[124 108 144  70 112  91 102 155 148  70  99 114 162 137 140 129  60 147
 115 106 136 115  84  84 136 146 117  94  98 123 117 118 134 124  93 118
 159 148  82 129 152 174] -> Tepi
[111  99 142 160 149  91 111 105 126 201 158 156 106 128 106 142 111 126
 126 129 121 122 128 169  63  99 142 188 122 129  72 172 135 119 170  90
 140 105 145 127 160 102] -> vimuz
[154 119 141  68  94 127 107 160 158  91 108  91 154 136 161  94  68 151
  91 120 125 132  97  62 159 151 132  91 102 117  94 104 134 118 129  95
 159 108  95 148 171  91] -> sirir
[181 127  96  95  78 164 157 121 127  86 117  74 157 145 133 122 102 151
  95 128 138 176 142  68 189 163 125  52 139 146 165  99 127 112  98  88
 119 134 103 136 157 138] -> Tiga
[175 162  89 132  86 174 160 101 101  80 131 136 134 152 137 126 129 156
 129 136 117 170 181  90 185 143 129  91  89 126 169  89 114 113 103  89
 105 134 161 127 153 106] -> sem
[ 86  77 153 160 150  92 107 128 134 164 154 163 111 124  91 148 146 116
 114 104 115 114 110 165  66 119 139 201  94 124 112 177 136 120 205 146
 132 124 127 117  92 114] -> Vivif
[ 95  67 113 157 152  91 107 131 138 154 150 164 114 123  97 152 136 129
 107  96 113 112  98 129  70 128 131 194 107 122 123 168 142 122 198 137
 130 129 120 114 104 131] -> sivi
howmany vimuz: [160]
2
howmany sirir: [94]
3
howmany sirir: [91]
5
howmany sivi: [107]
3
howmany sivi: [114]
2
howmany sem: [89]
4
howmany Tiga: [119]
1

[111  57 145  99  99  72 191  99 111 124  99 159  99 191 136 145] : lapid
[192  75 193 184 147 163 105 113 183 120  83 129  92 154  61 105] : Kuf
[113 176  85  95 128  84 128 144 132 126  84 164 111 100  64  66] : zipip
[171 158 150 108  88 118  79  81  76  92 192  73 110 185  96 114] : Sogu
[ 84 113 196 149 152  88 158 126  88  88 192 183  59 153  88 128] : beba
[138  86  60 160 152 183  96  82 130 117  86 159 181  85 102 178] : liv
howmany lapid: [145]
2
howmany lapid: [191]
2
howmany beba: [88]
4
howmany lapid: [99]
5
howmany beba: [192]
1

[176 168 168 176 176 168]  Benan
[109 155 149 107 131  98]  Vazod
[159  89 145 154 167 167]  pinuf
[ 87 111 111 112 111 111]  risi
[154 110 177 144 128 143]  naver
howmany pinuf: [159]
1
howmany risi: [111]
4
howmany naver: [144]
1
howmany Benan: [175]
0
howmany Vazod: [109]
1
howmany Benan: [176]
3
howmany Vazod: [98]
1

[ 72 113  72 113] : Beso
[113 156 113 113] : Gegu
[112  72  73  73] : sazur
howmany sazur: [73]
2
howmany Beso: [113]
2
howmany sazur: [112]
1
howmany Gegu: [113]
3
howmany Beso: [112]
0

[127 144  94 122 127 131 158 172 185 161 167 139 157 136  98 128 131  99
 131 143 104 179 150 162 100 131 133 109  92 108 137 137 189  92 110 107
 122 132 116 128 161 102 166 141 161 133 148 126 132 111 146 102 144 108
 148  89 119 149  78 155 182 116] : buke
[106 148 101  92  90 169 144 129 172 149 142 106 153 165 108 174 150 106
 110 123 123 167 149 144 149 151 118 106  82 174 125 129 166 106 123 106
 146 134 133  99 153 102 153 147 106 123 123 129  97 124 153 106 132 117
 134 106 129 145  92 123 161 153] : Bezad
[131 130 156  86 102 115  94 130  79 114  82 128 107 152  78 104 131 167
  93 197 109 124 133 156 160 164  75 126 134 146  94  98 140 182 166 166
  97 154 119 154 142 152 103 111 151 108  73 118 113 114 159  62  61 162
  76 173 151 131 103 157 114 119] : koraz
howmany Bezad: [106]
9
howmany buke: [146]
1
howmany Bezad: [129]
4
howmany Bezad: [123]
6
howmany buke: [131]
4
howmany Bezad: [153]
5
howmany Bezad: [125]
1

[153 116  70 121 144 155 138 101 124 146 136 123 114 135 154 153 180 145
 133 172 103] -> ladu
[152 108 110 123 110 124 116 151 172 121 106 162 171 136 124 139 113  99
 161  67 151] -> bor
[ 96 139 125 158 129 136  87 120  92 120 102 120 149 185 164 155 120 142
 139 120 139] -> rop
[127 141  85 130 142 115 155 155 117 104  99 141 185 169 160 145 139 123
 158 155 134] -> vama
[105 121 165 166 167  81 143 145 138 167 137  98 139 152 132 160 167 167
 112  77  81] -> gif
[144 146 126 183 127 113 173 149 119 136 156 169 145 158 101  81 142 164
 125 141 120] -> vufiv
[178 123 135 150  90 160 106 150 108 150  90 132 151  91 117 179 123 114
 178  84 150] -> tam
[153 174  98 119 145 154  99 154 129 112 154 117  87 112 121 151 155  86
 104 161 126] -> Topo
howmany tam: [122]
0
howmany Topo: [154]
3
howmany gif: [167]
4
howmany rop: [120]
5
howmany vama: [156]
0
howmany tam: [150]
4
howmany gif: [152]
1

[ 67 139 150  84 137  91 171 120  95 143 133 183 197 166 132  86  83 172
  95 113  98] = Vig
[119 121 112 169 138 110 152  88  67 146 120 142 157 113 120 156 175 141
 119 121  82] = pid
[113 138 118 116 139 136 101 154  74  61 114 107 143 111 140 143  60 161
 139  61 111] = bib
[174  91 114 150 126 141 157  98 172  62 110 138 105 124 146 154 153 146
 159 101 108] = Dunap
[ 80 145 114 140 150 169 114 135 183 131 170 150  81 157 131 140 129 175
 134 167 168] = bifid
[144 120 154 135 152 127 159 103 117  87 139 103  57 103 103 128 103  87
 171  83  87] = Mevu
[130  91  89  93 119 200 122 122 121 135  98 111 104 149  47 185 124 128
 114 133 172] = sagek
[178  62 132 128 118  96  92 147  62 126 151 129 128 176 127  84 152 128
 158 159  62] = vuz
howmany bib: [114]
1
howmany Mevu: [87]
3
howmany bifid: [169]
1
howmany Mevu: [103]
5
howmany vuz: [63]
0

[134  96 150 110 108 137  90] -> Duva
[133 129 133 127 133 129 118] -> mezop
[131  54 117  85 116 116  85] -> fil
[137  98 169  73 133 144 103] -> Nupu
[130 119 119 119 130 129 124] -> zogo
[138  68 134  66 111 153 144] -> Fab
[ 95  95 117  95  81 171 128] -> poge
[103 103 127 147 135 104 142] -> Kur
[188  95 117 107  81 192  78] -> gep
howmany mezop: [129]
2
howmany fil: [85]
2
howmany Kur: [135]
1
howmany fil: [117]
1
howmany poge: [95]
3
howmany zogo: [130]
2
howmany Kur: [103]
2

[134  84 130 171 131 158] = kenif
[184 184 131 169 184 184] = kar
[112 128 133 123  89 137] = tav
[188  68  72 189 175 179] = nusol
[116 158 126  94 127 125] = dus
[159  78 101 155  73 162] = lera
[112 153 127 183 165 140] = tak
[123 154 128 111  83  91] = rut
howmany kar: [184]
4
howmany kar: [130]
0

[133 148 153 148 167 160 132 129 199 136 123 199 123 125 118 125 125 153
 146 141]  Sus
[127 128  97 158  98 168 128 129 100 128 133  97 108 100 154 100 129 121
  97  97]  fupi
[125 116 126  92  90  76 125 126 137 121 132  74 144 148 130 134 128 114
 122 140]  Revi
howmany Sus: [153]
2
howmany fupi: [97]
4

[139 169 115 120 124 117 141 169 115 169 134 169 115 118  97 197 117  89
 115] : zimen
[123 197  80 197  97 160 141 134 101 131 134 169 115 129  97 197 117  89
  97] : tonad
[152 123 137 124 140 133  90 123 130 114 126 118 150 126 136  83 130  96
 113] : tol
[138 128 106 147 133 151 110 141 118 132 138 139 121 123 136 107 113 129
 125] : Kude
[120 113 143 143 153 112 113 131 129 132 115 113 113 137 143 146 136 170
 143] : vogal
[161 119 123 119 142 119  93 123 119 109 114 119 138 138 123 147 137  68
 102] : bana
[125 128 119 162 150 122 134 117 145 142 133 100 127 136 159 111 113 148
 125] : gub
[119 120 141 145 196 124 126 131 129 122 119 140 119 128 120 146 137 135
 119] : Zom
howmany vogal: [113]
4
howmany tonad: [197]
3
howmany bana: [123]
3
howmany zimen: [120]
1
howmany vogal: [142]
0
howmany zimen: [169]
4

[101 121 142 101 175  93 175 119 119  90  67] : nama
[101 121 142 150 175  93 136 119 113  90 118] : tif
[128 117 107 132 129 122 124 145 115 127 102] : Vesup
[113 131 148 137 153 120 135 114 128 107  87] : Rofav
[101 121 142 150 175 104 136 119 113  90  67] : vorel
howmany nama: [101]
2
howmany nama: [175]
2

[142 130 143 144 110 136 143] = Pobe
[123 125 129 122 122 123 127] = Surev
[59 60 75 60 76 81 60] = tad
howmany Pobe: [142]
1
howmany Pobe: [143]
2
howmany tad: [60]
3

[120 147 147 135 101] = dis
[120 161 159 145 110] = Sekef
[124 115 124 124 124] = zuf
[ 91 122  91  91 122] = nulom
[120 159 162 154 163] = voku
[124 152 151 151 153] = lib
[114 122 122 123 122] = vefo
[140 125 125 132 127] = gez
[121 148 128 140 110] = Vul
[119 134  92 119 138] = gori
[158  88  84  95 114] = rok
[ 78 152  78  90 163] = Gufop
howmany lib: [153]
1
howmany zuf: [124]
4
howmany lib: [151]
2
howmany gori: [119]
2
howmany vefo: [123]
1
howmany Gufop: [151]
0
howmany nulom: [90]
0

[204  85  65 174 125 109 119] : rog
[108 176 176  80 108 124 121] : depum
[ 99  99 193 105 159 198 167] : dat
[128  88 178 120  88 209 177] : zeget
[ 83 144 191 100 157 189 166] : Pevu
[186  82 123 147 109 186 169] : vugil
[ 52 178 166  90  97 103 107] : Nas
[ 64 162 193  89 121 168 148] : laf
[ 49 173 180  83 110 126 125] : Lumaf
[ 89 178  89  95  90  89  90] : Larol
[103 155 103 124  83  55  73] : Memu
[ 60 175  85  84 188 188  84] : nuni
howmany dat: [99]
2
howmany nuni: [84]
2
howmany Larol: [89]
3
howmany depum: [108]
2
howmany zeget: [119]
0

[166 107 137 137 101  94 169 164 148 116 158 135] = bozef
[162 116  89 126 100 131 122  74 114  79  79 100] = fozed
[130  91 112 174 117 105 141 178 100 102  99 143] = Rese
[133 152  87 106  87  87 123 186 151 120  92 133] = ravik
[109 154 153  93 106 165 122 147 154 128 110 127] = suvo
[110  78 128 115 121 110 145  72 172 122 147 124] = rom
[ 78 104 115 115 115 115 120 165 137  78  78  78] = zimep
howmany zimep: [78]
4
howmany rom: [116]
0
howmany suvo: [127]
1
howmany ravik: [87]
3

[114 108 114  82 141] = linap
[116 140 119 116 120] = rol
[ 91 130 143 169 136] = Remet
[109 124 148 117 124] = beno
[117  66 130 127 191] = Pubub
[115 103 118 118 131] = koza
howmany linap: [141]
1
howmany rol: [140]
1
howmany linap: [114]
2

[142 145 128 136 135 100 135 109 127 155  97 180 135 157 145 152 106 113
 145 147 126 123 140 109 106 134]  nodi
[142 149 132 129 128  92 138 111 126 164 100 181 131 156 144 155 101 118
 158 142 135 118 139 108 110 135]  Gida
[136 128 111 140 136 140  93 115 129 111 121 109 139 120 140 136 143 136
 111 146 137 100 124 146 151 126]  siso
[137 142 134 129 134 101 135 110 124 159  95 171 137 157 139 153 104 115
 154 142 123 115 131 120 114 132]  kelu
[128 151 121 131 157 123 140 107 144 124 143 157 163 136 120 163 140 146
  99 146 135 110  94  88 188 168]  vuvut
[142 149 132 129 128  92 138 111 126 141 138 181 131 156 141 155 101 138
 138 150 128 121 126 100 106 141]  Guze
howmany siso: [136]
4
howmany nodi: [145]
3
howmany Guze: [137]
0
howmany siso: [140]
3
howmany Guze: [138]
4
howmany Guze: [141]
3

[171 113 154 167  97 166  72 139 141  74 101 153 149 152 182 128 171  91
 170 152  72 123 102  77] -> remu
[ 73  85 179  78 145  68 165  79  78 138 174 129  73 131  89  87 142  72
 158  68 134 144 134  67] -> doki
[ 83  82 180 175 132 149 189  82  87  71  84  97 132  84  98  76 171  92
 149  86 184  83  75 135] -> paz
[ 83  92 180 175 102 149  92  82  87  71 179  84 132  84  98  76 171  92
 179  86 171  83  75 135] -> ruba
howmany ruba: [92]
3
howmany ruba: [135]
1
howmany ruba: [84]
2
howmany doki: [131]
1
howmany remu: [72]
2

[120 143 130 125] -> Zusot
[128 134 134 134] -> nuko
[137 131 136 131] -> Fano
[135 137 130 137] -> poze
[140 127 114 127] -> Nepup
[ 70 165 118  62] -> mel
[128 113 113 128] -> Kaza
[138 148 148 149] -> Levo
[134 138 115 130] -> Puv
[132 129 121 127] -> rosu
howmany nuko: [135]
0
howmany Kaza: [128]
2
howmany Kaza: [113]
2
howmany Levo: [138]
1
howmany Fano: [136]
1

[124 119 139 120] : tunu
[132 158 108 149] : soku
[131 154 167 146] : kekab
[140 206 102 153] : vumuv
[166 101 166 111] : tida
[123 117 142 118] : vekol
howmany vekol: [142]
1
howmany tida: [166]
2

[121 128 124 140 124 137 128 121 137 128] -> zad
[136 126 134 132 126 113 129 127 140 127] -> Zun
[134 133 130 118 130 141 129  68 121 132] -> Suvi
[120 130 111 132 132 122 134 146 140 123] -> lurom
[134 133 130 118 130 168 127 116 142 124] -> geze
[134 134 136 112 138 100 124 101 124 126] -> foti
[117 133 133 118 130 141 129  68 121 121] -> tevar
[124 126 113 133 127 140 119 145 110 133] -> pugu
[128 128 121 121 121  91 124 128 121 128] -> tusot
[126 127 133 143 133 122 142 158 146 126] -> pas
howmany Zun: [127]
2
howmany tevar: [133]
2
howmany tusot: [121]
4
howmany tusot: [128]
4
howmany zad: [121]
2
howmany foti: [112]
1

[161 187 139 197 197  57  71  99 130 200  68 137 197 197 106 101  71  67
 141 153  89 102 205 146 166 134  85  99 113 152  97 156  64 162  71 186
  83 204  57] : biba
[154 110 198 141 197 194 138  93 102 205  70  98 100 152 198 165 130  55
 154  93 171 208 171 131 143 110 154  88 205 169 141 205 183 184  56 207
  71 131 170] : zal
[ 78 198 208  75 159  56 162  55  74 206 110 152 106 115 140  83 122 199
  98 150 177 112 149 102 103 139  71  61 190 110  61 158 152  92  72 171
  48  75 203] : zivoz
[ 97 125  97 196 178 205 125 149 119 136 110 192  76 107 207 121  79 128
  49 174 164 164 175 116  59  72 144 197 113  63 106 119  67 132  82 185
 145 122 143] : pab
[161 166 139  48  93 102  97  99 130 200  68 137 197 197 106 101  71  67
 141 153  89 102 205 146 166 134  85  99 113 152  97 156  64  64  66  59
 121 117 204] : febe
howmany zal: [205]
3
howmany febe: [101]
1
howmany febe: [64]
2
howmany biba: [71]
3
howmany zivoz: [61]
2
howmany febe: [97]
2

[177 106 135 138 120 149 134 111  89 114 129 129  70 169 122 117 142 131
  89  89  89 129 130 128 129 129 137 117 140 131] = Fov
[ 98 141 115 127 133 123 177 177 115 152 133  93 166  90  90 122 152  96
 161 149 117 143 143  85 133 130 174 129 135 121] = ruk
[151 127 101 107  76 139 145 104 129 121  90 128 105 136 138 100 127 117
 121 107 163 156 122 159 114 108  91 104  96 191] = sarek
[129 139 132 119 110  78 139  88 160  98 118 180 136 125 145 149 103 151
 101 109  85 129 164 107 137 158 123  79 131 103] = femo
[132 143 130  90  81 107 146 116  87 102 180 164 155 121 131 135 127 142
 101 149 135 158 147 150  74 141 115 126 138 158] = nuku
[ 78 148 123 105 156 115 124  86  95 110 144 159 156 136 104 119 127 162
 112 121 130  97 122 170 147 148 127 168 100  92] = Gobo
[135 176 124 108 106 156 162 143 105 101 170 136 114 122 121 133 131  76
 108 115 170 107  91 146 100 111 113 123 159 105] = mok
[116 132 112  94 146 143 119 112 134 132 180 171 161 121 134 164 143  73
 118  70 116 113 168 125 159 130 135 141 136 118] = Gepig
[123 145 140 129  95 108 132 129 153  76 107 141 182  93 100 163  95 116
 103  84  86 127 140 140 107 124 130  97 152 126] = Pegez
[175 134 113 112 104 106 118 149 131 137 122 110  65 113 112 145 142 134
 134 137 107 123 145  85 144  73 131 114  89 169] = pifu
howmany ruk: [151]
0
howmany Fov: [89]
4

[160 149 129 156 119 154 145 150 179 142 125 125 159 117 139 160 167 136
 158 135 102 139 118 148 117 131 138 125 139 123 121 126 123 162 130 125
 136 131 168 117 125 147] = fiba
[159 110 111 175 103 122 125 157 110 122 153 133 177 143  84  98 123 136
 114 113 126 120 145 177 133 147 117 131 138 119 127 149  98  60 111 163
 151 161 129 163 110 132] = fugen
[135 139 122 146 131 157 120 126  92 130 117 123 125 151 123 141 138 136
 129 138 117 108 124 119 139 125 147 138 115 105 171 105 130 118 122 118
 119 143 120 102 152 122] = rukom
[162 118 131 126 134 125 101 122 101 151 116 150 110 168 119 114 123 128
 148 150 112  93 136 106 134 168 123 117 124 151 151  89 137 132 142  97
 122 115 105 119 168 146] = tofop
[144 116 137 137 131 168 131 145 134 116 126 123 147 123 162 164 129 145
 160 133 103 117 128 160  70 114 123 129 124 119 132 120 146 161 111 123
 141 136 166  98  98 122] = dusi
[148 129  93 111  83 107 115 155 119 124 118 139 142 171 133  99 119 110
 166 113 136 156  76 129 113 138 144 146 109 152 148 129 133 127 103 166
 140 129 143 123 132  68] = pesev
[140  99  79 172 140 134 115 136 143 102 138 139 152 152  83 134  98 156
  97 133 124 122 145 134 135 126 134 113 126 123 121 163  92  70 132 151
 127 169 101 159 139 119] = vufe
[158 111 147 109 141 154 142 128 138 148 135 121  99 138  87 164 146 132
 131 157  99 152 130 135  71 122  94 136 120 134 121 134 128 100 136  85
 129 118 108 122 125 140] = Mis
[120 108 106 108  69 107 112 120 149 117 136 142 142 116 100 152  69 138
  87 168 117 128 144 135 122 116 156  69 132 102 134 117 107  96 123 119
 108 117 126 123 157 100] = Saf
[142 112 130 128  99 106 120 118 122 129 155 137 164 150  98 116  97 122
 103 143 131 123 144 173 123 137 138 163 143 105 131 160 107  80 110 139
 133 144 148 135 127 116] = met
[137 135 109 112  90 110 115 154 136 150 111 125 131 175 143  96 149 113
 154 120 124 145 111 108 105 119 131 155 111 135 146 123 120 117  94 175
 153 117 135 105 148  77] = dirof
howmany Saf: [117]
4
howmany tofop: [123]
2
howmany Saf: [69]
3

[113 107 127 109 125 110 110 132 103 110 112  97] = zire
[124 143 121  77 164  77 172 143  77 193 143 142] = Zadav
[115 138 133 137 133 136 132 131 133 131 133 137] = zake
[104 114 114 114 125 104 104 114 108 104 114 114] = dukev
[113 107 113 113 125 129 113 132 113 129 129 109] = zudo
[139 170  87 179 123 152 120  74 130 109 129 172] = dopas
[115 107 114 109 133 111 134 144 117 138 131 109] = befu
howmany dukev: [114]
6
howmany befu: [107]
1
howmany Zadav: [77]
3
howmany zake: [138]
1
howmany Zadav: [143]
3
howmany zudo: [114]
0
howmany zire: [110]
3

[117 124 142 130 117 136]  vov
[113 112 117 131 113 113]  Guta
[126 135 118 124 132 128]  zuz
[100  65  87  89 100 154]  Kib
[139 203 201 115 131 147]  tise
[122 192 196 195 204  68]  Bozuk
[127 122 121 136 129 121]  mepuz
howmany Guta: [113]
3
howmany mepuz: [129]
1
howmany Kib: [99]
0
howmany vov: [117]
2

